Turns, then the turns between two rows, first turn first; the first pair answered
H (before -> after):
[-35 -8 44 88 -161 -29 -36 92 -83 -22 -46 -24 -34 -76 -44 87 -74 114 -19 41 13 -163 6 -60 13 -39 59 6 17 113 -56 -40 -84 46 -34 -22 0] -> [-10 -48 74 101 -136 -47 5 129 -36 9 -11 61 -26 -39 -4 9 -46 194 -75 51 46 -130 -12 -41 13 52 9 6 -1 115 -46 -18 -109 17 -12 -4 -12]
[256 -49 231 -82 123 177 244 -221 27 -13 358 62 191 39 -50 -55 150 -49 176 112 99 159 113 370 64 -93 135 -134 -44 56 8 92 84 -36 51 166 51] -> [211 0 259 -114 162 159 209 -216 -45 64 378 34 161 75 -57 -54 140 -131 168 91 55 157 31 377 71 -45 111 -167 -118 36 61 48 97 -19 131 131 125]
[-9 -52 58 -43 103 174 108 -214 23 36 191 25 119 -51 88 -42 86 23 126 -5 142 2 81 215 -34 41 -70 -85 -87 -19 -87 21 6 -97 15 60 0] -> [-38 -10 68 -58 136 151 94 -164 -18 108 201 8 98 -10 112 6 69 -47 123 19 95 -8 11 208 -12 34 -112 -125 -101 -31 -11 27 54 -103 60 -14 39]
F (before -> after):
[191 -132 156 100 -219 -11 35 -151 -4 -155 -95 126 65 -72 83 -21 -22 133 -119 46 -58 20 282 -12 35 -345 64 21 156 34 -207 16 -187 93 -12 57 -192] -> [222 -144 265 82 -96 23 118 -32 -74 -74 33 88 106 -205 72 64 1 79 -21 139 -56 -83 271 19 60 -363 62 -61 60 81 -258 -83 -55 135 77 3 -113]
[199 -162 -31 53 145 109 -113 34 102 -382 -134 165 -16 -55 131 -208 -8 119 -300 27 -153 -169 103 -72 100 0 -108 298 287 -146 -108 66 -161 -8 -57 166 -122] -> [262 -174 157 41 353 181 66 151 -21 -219 130 198 49 -318 66 -64 22 53 -145 138 -155 -297 111 16 69 17 -163 175 145 -123 -182 -76 -47 92 114 31 76]
[-131 -134 112 62 68 -263 -154 227 -138 -85 -140 -247 -89 -60 81 -39 67 -129 73 157 -42 -189 -263 -54 -165 -55 258 2 -18 208 -132 -106 23 -136 -217 -193 -36] -> [-17 -220 151 43 19 -237 -164 -1 51 -185 -130 -194 -10 128 156 -265 97 133 5 141 59 -55 -146 46 -199 82 195 106 -18 168 -81 135 -89 -244 -321 -46 -209]
N (before -> after):
[26 28 68 77 -33 -45 -65 309 45 -8 -15 188 -52 -57 -55 8 -51 264 -63 -75 -68 -75 -75 -97 71 190 -28 122 -37 36 -61 -47 14 84 82 -112 107] -> [175 -88 116 3 -98 -4 77 119 13 -117 93 230 16 -215 -47 52 -16 277 69 -79 -75 -109 160 40 79 -47 -10 46 64 75 -161 -61 -33 159 32 -33 5]
[-115 42 -137 34 -150 -85 -136 33 -36 -112 -179 -120 -9 -4 -62 93 -57 -260 31 -74 -16 -24 -81 -174 53 -255 79 22 60 -38 15 -43 11 78 -101 -48 -84] -> [-192 71 -115 83 -65 -81 -133 212 -56 -44 -173 -88 -48 -5 -46 97 -43 -192 -6 -61 -10 -82 -172 -214 21 -124 62 10 -22 -38 20 -45 51 62 3 -117 9]
[-148 61 -30 109 -47 -193 -92 115 161 -98 -285 -173 -68 135 -58 -55 58 -67 -172 -26 -196 -69 20 -253 -87 260 41 112 13 -14 163 -92 -127 -84 -189 -35 -25] -> [-9 -50 134 126 53 -181 53 329 119 -56 -147 -35 -23 -103 -25 -18 30 95 -128 55 -157 -209 63 -232 -127 306 75 33 -58 56 -15 -217 -123 -34 -75 -113 39]
Then:
Each pair is 2 to 3 turns apart.
[78 -97 -188 92 -198 -29 -113 -369 174 -280 -17 -68 227 119 136 -86 79 71 -84 -35 30 111 21 98 102 -195 36 42 222 -48 60 -17 -361 9 -321 -2 45] -> [-45 26 -182 64 -90 -86 -68 -76 -70 -133 18 -171 143 -187 13 177 12 -256 16 82 -47 -59 -69 -25 157 -360 96 -78 161 -2 20 -285 -232 177 -161 -188 301] | F then F
[105 -37 106 94 -29 109 11 -155 13 -30 -4 103 27 48 66 -132 1 291 -65 -37 88 75 77 27 -92 264 -147 99 -4 57 -23 209 -34 -14 -115 111 -87] -> [-89 18 17 147 -90 -37 -114 176 -123 5 -255 7 -117 -70 -53 94 -133 60 -81 -11 15 -49 -119 -243 -86 154 -47 110 -15 120 -73 -57 -17 120 -7 -77 83] | F then F then N
[-93 15 51 -73 120 27 37 -7 150 -8 102 -73 57 18 19 -46 -86 -17 -72 -82 -49 -147 -210 147 131 103 0 36 -250 -87 109 108 23 -52 130 -32 127] -> [-58 -29 90 -67 100 -23 88 84 94 14 106 -40 73 -114 -26 69 -123 -5 -52 -58 -67 -218 -194 121 113 28 36 20 -241 -21 -13 -18 29 16 165 -110 174] | F then N
[130 125 158 -147 199 7 207 -23 -86 45 410 328 -77 61 98 -81 75 -146 171 55 25 165 -58 125 -174 277 -266 46 -42 -38 136 188 113 119 90 192 154] -> [-39 104 -173 -110 -124 -95 -57 -240 25 -152 16 203 -209 269 113 -96 6 -312 76 -153 -18 252 -96 -30 -89 86 -133 206 213 -59 154 248 -61 85 -87 257 -91] | N then F then F
[-41 23 -38 60 -17 -59 -32 71 174 8 -145 18 -8 180 32 -83 38 162 -154 43 17 49 -102 -47 -62 146 11 148 27 -35 91 92 -46 -143 -28 -9 -39] -> [-119 91 -75 64 19 -67 -47 218 34 45 -142 -45 -50 47 9 63 -6 -56 -90 75 -45 -39 -142 -158 -24 56 25 81 13 -11 82 -91 30 -25 30 -144 85] | F then F
[69 33 -40 -114 -171 13 5 -172 4 -108 -78 -51 116 7 -47 -45 35 -68 122 54 -95 9 216 97 -31 -116 60 -34 129 140 51 83 50 96 -168 87 -158] -> [-106 156 -135 -92 -88 -10 -120 -65 -34 -30 -192 -151 0 96 -107 7 27 -218 69 39 -176 -24 27 -14 -13 -94 86 -20 28 85 133 -8 125 96 -131 -15 -67] | F then F then N
[198 -2 40 -161 -126 12 60 -68 5 -70 70 23 106 -12 30 -172 -46 98 7 -1 37 127 170 72 -98 -92 -59 29 -23 82 -73 107 21 -93 43 26 -63] -> [205 2 75 -95 -99 24 116 60 -67 -17 57 32 71 -152 -6 -25 -63 7 77 42 42 -3 165 27 -68 -200 -9 -16 -49 115 -167 -25 27 31 126 -61 32] | F then H
[-200 136 -26 24 237 5 -74 274 -162 155 -76 -166 -62 87 -46 129 -37 -248 15 72 -80 -57 -302 -165 37 92 -9 -56 -197 -54 164 -142 161 100 136 -177 289] -> [-257 62 -249 16 -14 -60 -249 -71 32 -53 -257 -192 -109 371 -1 -79 -25 -179 -121 -85 -62 146 -220 -152 33 11 -4 116 -21 -103 211 103 -24 -17 -47 55 -2] | F then H
[-154 63 -50 133 115 -22 -1 272 17 91 -160 -46 -141 182 46 -65 25 117 -124 0 31 -20 -236 -236 -40 210 9 64 -62 9 129 66 60 -30 79 -117 177] -> [68 -142 11 177 -55 -19 64 80 134 -33 -102 136 30 90 81 -111 5 412 -122 28 142 -3 37 -126 -77 134 69 130 86 41 -25 158 -81 -82 -18 30 -12] | N then F then F
[-176 22 -188 -59 -155 69 -192 -186 134 -154 -94 -154 124 146 -41 191 87 -111 -79 98 -156 27 -26 -252 192 -400 136 -249 80 156 -9 -25 -86 -156 38 -90 -136] -> [-58 59 111 -124 86 155 23 -71 76 -14 236 -60 181 -90 -55 271 126 -90 57 310 -102 -90 21 -77 170 -319 85 -385 -90 201 -74 -84 26 -114 175 -179 46] | F then F
[10 80 -30 -85 17 -50 80 80 -55 29 47 -86 -6 -145 -85 90 -114 -51 90 94 -79 -55 -2 -13 57 -144 22 -139 36 24 -10 -132 146 75 -44 -100 23] -> [7 4 -75 -112 -77 -47 -8 -174 86 -139 -30 -57 -13 48 -44 -49 -94 49 34 1 -26 65 52 40 26 -101 42 -36 110 -43 31 97 88 -22 -170 54 -169] | N then F
